Named moves (each a turn or a mirror), then the moves between two rows, first move first; the first pair answered:
move J:
.14; .01; -.04; -.12; .01; -.21; .08; -.03; -.05; -.04; .05 |-> .02; -.05; .02; .13; .00; -.06; -.13; -.17; -.03; -.19; .01
-.19; -.05; .08; .23; -.08; .19; -.08; .09; -.06; -.15; -.02 |-> -.02; .01; -.05; -.14; -.05; -.05; .24; .29; -.12; .07; .04
-.27; -.06; -.04; .18; .01; -.15; -.18; -.11; -.16; -.12; .04 |-> -.15; -.01; -.14; -.10; .02; -.33; .08; .03; -.19; .05; .09
-.16; -.02; .12; .24; -.13; -.09; -.28; -.12; -.08; -.28; .03 |-> .06; .06; -.05; -.25; -.08; -.38; .13; .12; -.16; .00; .12
move Y:
.17; -.06; .05; -.03; .02; -.04; .06; -.06; .12; -.10; .03 |-> .16; -.02; .01; -.04; .02; -.14; .11; .01; .01; -.08; .00
.20; .01; -.06; -.13; -.01; .00; .11; -.07; .14; .18; -.02 |-> .06; .10; -.10; .00; .03; -.21; .15; .08; -.13; .13; -.07
.11; -.07; -.13; -.46; .14; -.19; .23; -.31; .13; .19; .15 |-> -.14; .04; -.18; -.14; .18; -.51; .20; -.11; -.32; .06; .04
-.10; -.03; -.03; .18; .04; -.03; .02; -.02; .08; -.09; -.10 |-> -.03; -.05; -.03; .08; .04; .05; .03; -.05; .19; -.04; -.06
move W:
.21; .10; .01; .22; .03; -.14; .01; -.23; -.02; .35; -.11 |-> .13; .05; .04; .28; -.02; .09; -.08; -.22; .11; .34; -.12
-.19; -.04; .10; .22; .00; .28; -.11; .00; .01; .02; .06 |-> -.27; -.02; .09; .17; -.04; .19; -.06; .18; -.09; -.03; .09
-.16; .04; .03; -.09; -.14; -.02; .23; .38; .05; .04; -.06 |-> -.03; .08; -.01; -.13; -.06; -.21; .30; .28; -.07; .06; -.07
Now pairs of rows:
Between the rows of a pair lie 2 to 3 moves.
-.28; .05; .00; .22; -.07; -.02; -.02; .25; -.16; -.10; .01 |-> .06; -.09; .07; -.09; -.10; .25; -.05; -.11; .33; .01; .10 -> W then Y then Y
.19; .03; .10; .02; .00; -.06; .02; -.39; .04; .01; -.12 |-> .15; .00; .12; -.01; -.04; .12; .01; -.35; .16; .06; -.12 -> J then W
-.11; .01; -.11; .44; .00; -.17; -.03; .04; -.36; .00; -.17 |-> .28; -.05; -.20; -.23; -.03; -.16; .32; .08; -.04; .32; .00 -> Y then J
.06; .01; .02; .05; .01; .16; -.04; -.07; .23; .13; .05 |-> -.10; .11; -.03; .21; .05; -.11; .01; .13; -.11; .04; -.02 -> J then Y then Y
-.04; .16; -.13; .05; .21; -.07; .12; .37; -.14; .22; -.04 |-> -.19; .13; -.05; .34; .17; .05; -.12; .27; -.18; .02; -.09 -> J then W
.12; -.04; -.04; -.26; -.05; .12; .05; .12; .27; .11; .14 |-> .16; .06; -.14; -.13; .10; -.27; .16; .12; -.09; .15; .06 -> Y then W
.10; -.04; .00; -.17; -.09; -.06; .01; -.14; .08; -.03; .04 |-> .11; -.01; -.03; -.11; -.04; -.14; .03; -.17; -.03; .00; .00 -> Y then W
.02; -.05; -.02; -.06; -.03; .13; -.02; .05; .13; .09; .01 |-> -.09; -.04; .03; .05; -.07; .13; -.09; .09; .07; -.04; .01 -> W then W then J
.08; -.06; .02; -.28; -.11; -.14; .02; -.07; .06; -.12; .04 |-> .09; -.10; .05; -.17; -.09; -.02; -.07; -.22; .14; -.15; .01 -> W then W then J
.05; .14; .02; .35; .10; .03; -.12; -.23; .24; .21; -.23 |-> -.11; .11; .03; .06; -.09; .25; -.03; .15; .43; .23; -.13 -> W then W then Y
-.03; -.06; .04; .12; -.03; -.19; -.12; -.05; -.20; -.20; .07 |-> .02; -.09; .05; .17; .02; -.12; -.17; -.19; -.12; -.18; .05 -> W then W
-.05; .17; -.10; -.08; -.09; -.24; .12; .30; -.20; -.23; -.03 |-> .00; .17; -.08; .03; -.05; -.31; .05; .16; -.24; -.28; -.06 -> J then W then J
-.15; -.14; .00; .34; -.06; .26; -.18; -.19; .21; -.20; -.07 |-> -.22; -.16; .00; .02; -.23; .28; -.09; .10; .30; -.25; .05 -> W then W then Y
-.04; .04; .00; -.25; -.05; -.02; .25; .28; .05; .12; .00 |-> -.21; .04; .03; -.12; -.09; -.04; .15; .36; -.03; -.04; -.01 -> J then W then J
-.01; .01; -.05; -.04; .01; -.28; -.10; -.15; -.09; -.26; .11 |-> .06; -.05; .00; -.05; -.01; -.02; -.17; -.30; .15; -.18; .12 -> W then Y then W
-.13; -.01; .08; -.04; -.07; .38; .03; .15; .17; -.02; .15 |-> -.18; .03; .07; -.12; -.10; .28; .08; .26; .11; -.08; .16 -> W then J then Y
.04; -.03; .01; -.19; -.17; -.02; -.01; .08; .06; -.27; .04 |-> .11; .01; -.03; -.21; -.11; -.16; .04; .02; -.03; -.22; .01 -> Y then W
.17; -.06; .01; -.33; .09; -.16; -.02; -.09; .17; .09; .27 |-> .07; .04; -.06; -.22; .13; -.36; .07; .07; -.10; .11; .21 -> W then Y
-.07; .02; -.05; .13; .02; .07; .02; .08; -.04; .14; -.03 |-> -.12; .03; -.05; .10; .00; .02; .02; .14; -.06; .10; -.02 -> Y then W then W
-.15; .08; -.02; -.15; -.09; .08; .09; .37; -.01; .12; .06 |-> -.13; .12; .00; .22; .06; -.21; -.08; .08; -.29; -.05; -.05 -> W then W then Y
.13; .15; -.09; -.45; .01; -.03; .07; .09; .23; -.10; -.04 |-> -.01; .13; -.06; -.38; -.08; .12; -.04; .14; .29; -.21; -.03 -> J then W then Y
-.01; .03; -.03; .01; .02; -.22; .21; .13; -.24; -.05; -.02 |-> .02; .04; -.03; .04; .03; -.24; .20; .08; -.25; -.06; -.03 -> J then W then J
-.09; .00; .05; .31; .12; .08; -.15; -.15; -.03; .04; -.07 |-> .15; .04; -.05; -.01; .19; -.06; .13; -.11; -.02; .31; -.01 -> J then W
.17; -.08; .04; -.27; .12; .18; .11; -.01; .17; .29; -.03 |-> -.15; -.09; .12; -.09; -.04; .38; -.05; .22; .18; .06; -.04 -> W then J then W
-.15; .19; -.15; .20; .07; .17; -.01; .13; -.10; .14; -.06 |-> -.19; .19; -.15; .09; .00; .11; .02; .25; -.12; .07; -.01 -> Y then W then W
-.10; .13; -.20; -.12; .00; -.27; .21; .36; -.23; .04; .07 |-> .29; .08; -.20; .02; .23; -.26; .13; -.28; -.13; .22; -.02 -> W then W
.07; .03; -.03; -.37; -.11; -.16; .13; .23; .03; -.08; .14 |-> -.09; .06; .04; .13; -.02; -.25; -.13; .04; -.22; -.32; .01 -> W then Y then J
-.08; .12; -.12; -.12; .00; -.17; .23; .30; -.19; .06; .00 |-> -.08; -.05; .04; .06; -.08; .36; -.14; -.09; .26; -.08; .01 -> J then Y
.14; .01; -.01; .00; .11; .41; .00; -.13; .15; .22; -.20 |-> -.03; .06; -.05; -.17; -.01; .39; .11; .24; .10; .19; -.15 -> J then W then W
-.21; .06; .02; .15; .03; .17; .13; .21; .00; .14; -.10 |-> -.10; .10; -.03; .09; .09; -.08; .22; .19; -.15; .15; -.10 -> W then W
-.04; .04; -.07; .37; .21; -.08; -.08; -.16; -.21; -.06; -.20 |-> .23; .05; -.16; .03; .28; -.09; .18; -.18; -.07; .26; -.15 -> W then J then W
.07; .13; -.07; -.06; .13; -.51; .16; -.12; -.42; -.08; -.08 |-> -.06; .03; .08; .35; .10; -.14; -.21; -.41; -.26; -.27; -.17 -> J then W
.07; .08; -.03; .20; .12; -.14; .10; -.09; -.21; .15; -.11 |-> -.05; .00; .06; .33; .02; .13; -.10; -.15; -.04; .01; -.12 -> Y then W
.00; -.03; .04; -.24; -.04; .30; -.01; .08; .44; .26; .02 |-> -.22; .12; -.05; -.22; -.06; -.06; .15; .49; .02; .20; .02 -> W then Y
.13; -.07; .03; -.25; .03; -.07; -.09; -.02; .02; -.01; .10 |-> -.01; -.02; .03; -.09; .04; -.20; -.12; .05; -.18; -.09; .05 -> Y then Y then J
.11; .03; -.13; -.13; -.15; .13; -.01; .14; .04; .02; .17 |-> .23; .04; -.17; -.13; -.08; -.02; .03; .04; -.02; .04; .16 -> W then W then W
-.16; .01; .05; .04; -.11; .01; -.04; .18; -.04; -.09; .03 |-> -.15; -.01; .07; .04; -.11; .04; -.08; .16; .00; -.10; .03 -> J then Y
-.02; .03; -.10; -.06; .05; .09; .19; .25; -.01; .26; -.03 |-> -.14; -.01; .01; .31; .04; .22; -.10; .01; .02; .07; -.11 -> W then J
-.03; .06; -.01; .20; -.04; -.04; .08; -.12; -.15; -.04; -.08 |-> -.08; .01; .04; .16; -.12; .18; .01; -.12; .04; -.08; -.05 -> Y then W
.24; .00; -.06; -.16; .08; -.21; .14; -.11; -.03; .10; -.02 |-> .18; .04; -.06; -.02; .11; -.24; .13; -.10; -.12; .12; -.07 -> W then Y
-.08; .02; -.05; .44; .02; -.20; -.18; -.10; -.16; .06; -.07 |-> -.26; -.08; .03; .21; -.23; .15; -.22; .20; .14; -.04; .05 -> Y then W then W
.06; .02; .00; -.12; -.05; -.08; .02; .01; .02; -.06; .04 |-> .08; .03; -.01; -.08; -.01; -.12; .03; -.03; -.04; -.04; .01 -> W then W then Y
.03; .06; .03; .05; .03; .15; -.02; -.19; -.06; .01; .00 |-> .07; .09; -.02; -.02; .07; .10; .07; -.13; -.11; .10; .00 -> Y then Y then W
.05; -.04; -.07; -.09; -.06; .26; .17; -.02; .22; .04; -.02 |-> -.14; .05; -.12; .00; -.09; .02; .22; .25; -.08; -.07; -.03 -> W then W then Y
.14; .09; -.08; -.23; -.10; -.25; .07; .15; -.06; .04; .12 |-> .17; -.05; .03; -.11; -.15; .12; -.17; -.14; .25; -.03; .11 -> J then Y
.08; .03; -.10; -.24; .04; -.15; .13; .00; .04; -.07; .19 |-> .03; -.02; .00; .06; .05; .06; -.13; -.26; .12; -.20; .12 -> W then J
.10; .03; -.03; .02; .09; -.31; -.04; -.22; -.12; -.15; .02 |-> -.05; -.06; .07; .11; -.03; .10; -.23; -.23; .13; -.24; .04 -> Y then W then W
.14; -.01; -.08; -.27; .04; -.02; .19; .13; -.05; .13; .18 |-> .00; .05; -.08; .04; .12; -.19; .12; .13; -.32; .01; .08 -> W then Y
-.06; .01; -.08; -.15; .05; -.14; .03; .15; -.13; -.05; .05 |-> .11; -.01; -.08; -.08; .16; -.14; .00; -.16; -.06; .05; .01 -> W then W
.00; -.08; .14; .20; .00; .20; .05; .08; .22; -.06; .04 |-> .00; .02; .05; .06; .02; -.20; .20; .26; -.04; -.10; .07 -> W then W then W
-.03; -.07; .14; .22; -.03; .12; -.36; -.12; .03; -.34; -.09 |-> .31; -.12; .07; -.31; -.03; .16; -.08; -.12; .31; -.03; .04 -> Y then J
.29; .06; -.04; -.21; .18; -.16; .25; -.14; -.02; .26; .03 |-> -.30; -.02; .14; .22; -.08; .30; -.18; .10; .09; -.19; -.01 -> J then W then W
-.05; .00; .14; .03; -.14; .12; .05; .00; .05; -.14; .12 |-> -.08; .02; .13; .11; -.11; .08; .04; .00; -.02; -.16; .08 -> Y then Y then J
-.04; -.04; .00; .13; -.04; .20; -.02; .12; .06; .06; .01 |-> .03; .01; -.06; .02; .01; .01; .13; .20; -.05; .15; .01 -> Y then Y then W
.04; .07; -.06; -.11; -.14; .05; .14; .11; -.11; .21; -.08 |-> -.13; .07; -.02; .08; -.18; .04; .00; .14; -.21; .02; -.11 -> J then W then W
.12; -.17; .00; -.17; .04; .03; .03; .02; .22; .00; .31 |-> -.16; -.12; .05; .22; .03; -.02; -.15; .08; -.01; -.22; .22 -> Y then J then W
.21; .01; -.09; -.03; .10; -.04; .04; -.20; -.01; .14; .00 |-> .20; -.01; -.06; -.03; .07; .09; .01; -.18; .08; .14; .01 -> W then J
.10; .11; -.09; -.10; .13; -.06; .13; .04; -.06; .28; -.01 |-> .03; .06; .02; .19; .13; .17; -.14; -.19; .04; .16; -.06 -> W then J
.11; .12; -.25; .32; .15; -.10; -.02; -.13; -.26; .08; -.04 |-> .30; .06; -.26; .03; .15; .06; .10; -.18; -.01; .30; .02 -> W then Y then J
-.23; .19; .03; .30; .21; -.17; -.16; .07; -.25; -.07; -.08 |-> -.28; .14; .10; .31; .16; -.03; -.28; .02; -.10; -.18; -.06 -> J then Y then W
-.24; .09; .03; -.29; -.21; -.04; .06; .50; -.03; -.11; .15 |-> -.28; .09; .11; .20; -.12; -.17; -.28; .11; -.22; -.42; .03 -> W then J then W
.03; .03; -.08; -.02; .07; -.06; .16; .12; -.06; .16; -.01 |-> -.05; -.06; .02; .09; -.02; .20; -.04; -.01; .15; .04; .00 -> J then W then Y
-.05; .09; -.07; -.09; -.04; -.02; .11; .16; -.04; .13; .00 |-> -.03; .05; .00; .18; .02; .08; -.10; -.16; .00; .04; -.07 -> W then W then J
.31; -.04; -.14; -.30; .06; -.37; .07; -.16; -.14; -.05; .06 |-> .14; -.06; -.05; .16; .10; -.24; -.22; -.36; -.21; -.23; -.04 -> Y then J then W
.10; -.01; -.04; .06; .10; -.16; .05; -.11; -.11; -.02; -.04 |-> .15; -.01; -.05; -.08; .08; -.11; .13; -.04; -.04; .07; .00 -> Y then W then J
.01; .12; .09; .20; .07; .02; -.02; -.09; -.16; -.06; -.14 |-> .21; .10; .04; -.13; .06; .03; .16; -.07; -.02; .11; -.06 -> Y then J
.06; -.03; -.14; -.28; -.13; -.34; .07; .11; -.25; -.23; .05 |-> .31; -.06; -.14; -.10; .04; -.29; -.01; -.34; -.20; -.11; -.03 -> W then W then Y
-.08; .04; -.02; .18; .16; .15; -.03; -.04; -.06; .17; -.10 |-> -.15; .02; -.01; .07; .06; .25; .01; .13; .00; .15; -.06 -> W then Y then W
-.16; .07; .03; .14; -.10; -.07; -.14; .28; -.05; -.36; -.09 |-> -.02; -.02; .11; .12; -.10; .05; -.26; .00; .15; -.42; -.06 -> W then Y
-.04; .04; -.05; .08; .03; -.06; .05; .06; -.17; .05; -.08 |-> -.01; .02; -.06; -.07; -.01; -.05; .11; .13; -.10; .09; -.05 -> Y then W then J
-.20; -.01; -.06; .16; .04; .00; -.22; .14; -.16; -.16; -.03 |-> -.03; .03; -.12; .02; .13; -.24; -.07; .10; -.27; -.05; -.01 -> W then W then J
-.06; .06; .00; .11; -.07; .08; .01; -.24; -.01; -.03; -.31 |-> -.20; .06; .02; .08; -.15; .14; .00; -.05; -.01; -.08; -.28 -> W then W
-.01; .01; -.06; -.09; .00; .28; .21; .18; .16; .36; -.02 |-> -.26; .06; .00; .34; .01; .24; .00; .19; -.08; .14; -.11 -> Y then J
-.06; -.06; -.01; .29; .11; .04; -.07; -.18; -.08; -.02; -.05 |-> -.03; -.02; -.04; .27; .13; -.08; -.01; -.13; -.18; .00; -.06 -> J then Y then W
.11; -.02; .02; -.35; -.12; -.01; -.01; .09; .16; -.11; .10 |-> .06; -.05; .09; -.06; -.11; .08; -.22; -.13; .17; -.27; .04 -> W then W then J
.07; .01; .00; .02; .05; -.08; -.19; -.16; -.10; -.22; .07 |-> .03; -.04; .02; -.10; -.04; .14; -.19; -.08; .10; -.19; .12 -> Y then W then W
.06; -.06; -.06; .12; .02; .10; .03; -.08; .10; .19; -.11 |-> -.10; -.04; -.08; .03; -.08; .08; .07; .21; .02; .10; -.07 -> W then W then W
.23; -.07; .02; -.06; .11; .10; -.05; -.38; .11; .02; -.03 |-> .14; -.06; .00; -.30; .00; .21; .11; -.06; .22; .13; .03 -> W then J then W
.18; .02; .05; -.50; .05; .21; .07; .04; .23; -.12; .20 |-> -.10; .04; .09; -.37; -.06; .12; -.03; .30; .04; -.37; .19 -> J then W then W
-.01; .07; -.02; .19; -.07; .11; -.12; -.03; -.06; -.01; .00 |-> .07; .06; -.04; .18; -.03; .09; -.11; -.09; -.04; .02; .01 -> J then W then J
.14; -.01; .05; -.19; -.17; -.31; .28; -.01; .06; .07; -.05 |-> .16; -.09; .14; .06; -.15; -.01; .04; -.32; .24; .06; -.12 -> W then W then J
-.08; -.04; .09; .10; -.08; .09; -.09; -.18; .11; -.08; .00 |-> -.01; .05; -.02; -.03; -.02; -.25; .14; .00; -.13; .05; .01 -> J then W then Y
.03; -.05; -.04; .09; -.07; .34; -.03; -.09; .22; .11; -.08 |-> .12; .09; -.18; -.01; .05; -.09; .23; .04; -.11; .24; -.12 -> J then Y then W
.12; -.17; .09; -.30; -.15; .25; -.18; -.28; .42; -.26; .11 |-> .35; -.08; -.05; -.53; .00; .03; .14; -.24; .30; .10; .10 -> Y then W then W
.01; .01; .06; -.11; -.03; .15; .00; .00; .26; .08; .05 |-> -.08; .02; .09; .19; .01; .12; -.15; -.09; .11; -.03; -.03 -> Y then W then J
-.05; .05; -.01; .06; .18; -.18; .13; .02; -.25; .10; -.06 |-> -.12; .01; .05; .26; .16; -.02; -.02; -.12; -.18; .01; -.09 -> J then W
.12; .09; -.03; -.27; -.05; -.20; .02; -.08; -.07; -.13; .04 |-> .12; .07; .03; -.07; -.01; -.14; -.13; -.25; -.05; -.20; -.01 -> Y then W then Y
-.04; -.04; .03; .18; .03; .26; -.02; -.04; .07; .18; -.06 |-> -.05; .02; -.04; -.05; .01; .05; .18; .22; -.06; .23; -.02 -> W then J then W
.12; -.07; -.08; .08; .15; -.14; -.04; -.38; .00; .08; -.11 |-> .12; -.10; -.07; -.12; .07; .11; .06; -.24; .21; .26; -.06 -> W then J then W
-.01; -.08; .04; -.03; -.13; .36; -.07; -.03; .23; .06; .01 |-> -.10; .05; -.09; -.12; -.10; -.07; .18; .32; -.16; .11; .01 -> J then W then Y
.18; -.10; .03; -.05; .04; -.09; -.14; -.28; .10; -.16; .07 |-> .15; -.09; .05; .02; .05; -.07; -.18; -.29; .08; -.15; .05 -> Y then J
.24; .03; -.07; -.11; .13; .01; .14; -.10; .11; .29; .02 |-> -.08; -.03; .06; .18; .00; .34; -.15; -.03; .21; .04; -.01 -> J then W
.21; -.01; -.05; -.29; .02; -.24; .17; -.02; .01; .09; .04 |-> .19; -.11; .05; -.04; .02; .14; -.08; -.30; .24; .06; .00 -> W then W then J
-.16; -.17; .08; .09; -.03; .03; -.13; .37; -.14; .06; -.01 |-> -.05; -.24; .13; -.03; -.07; .23; -.17; .25; .12; .10; .04 -> J then Y then Y
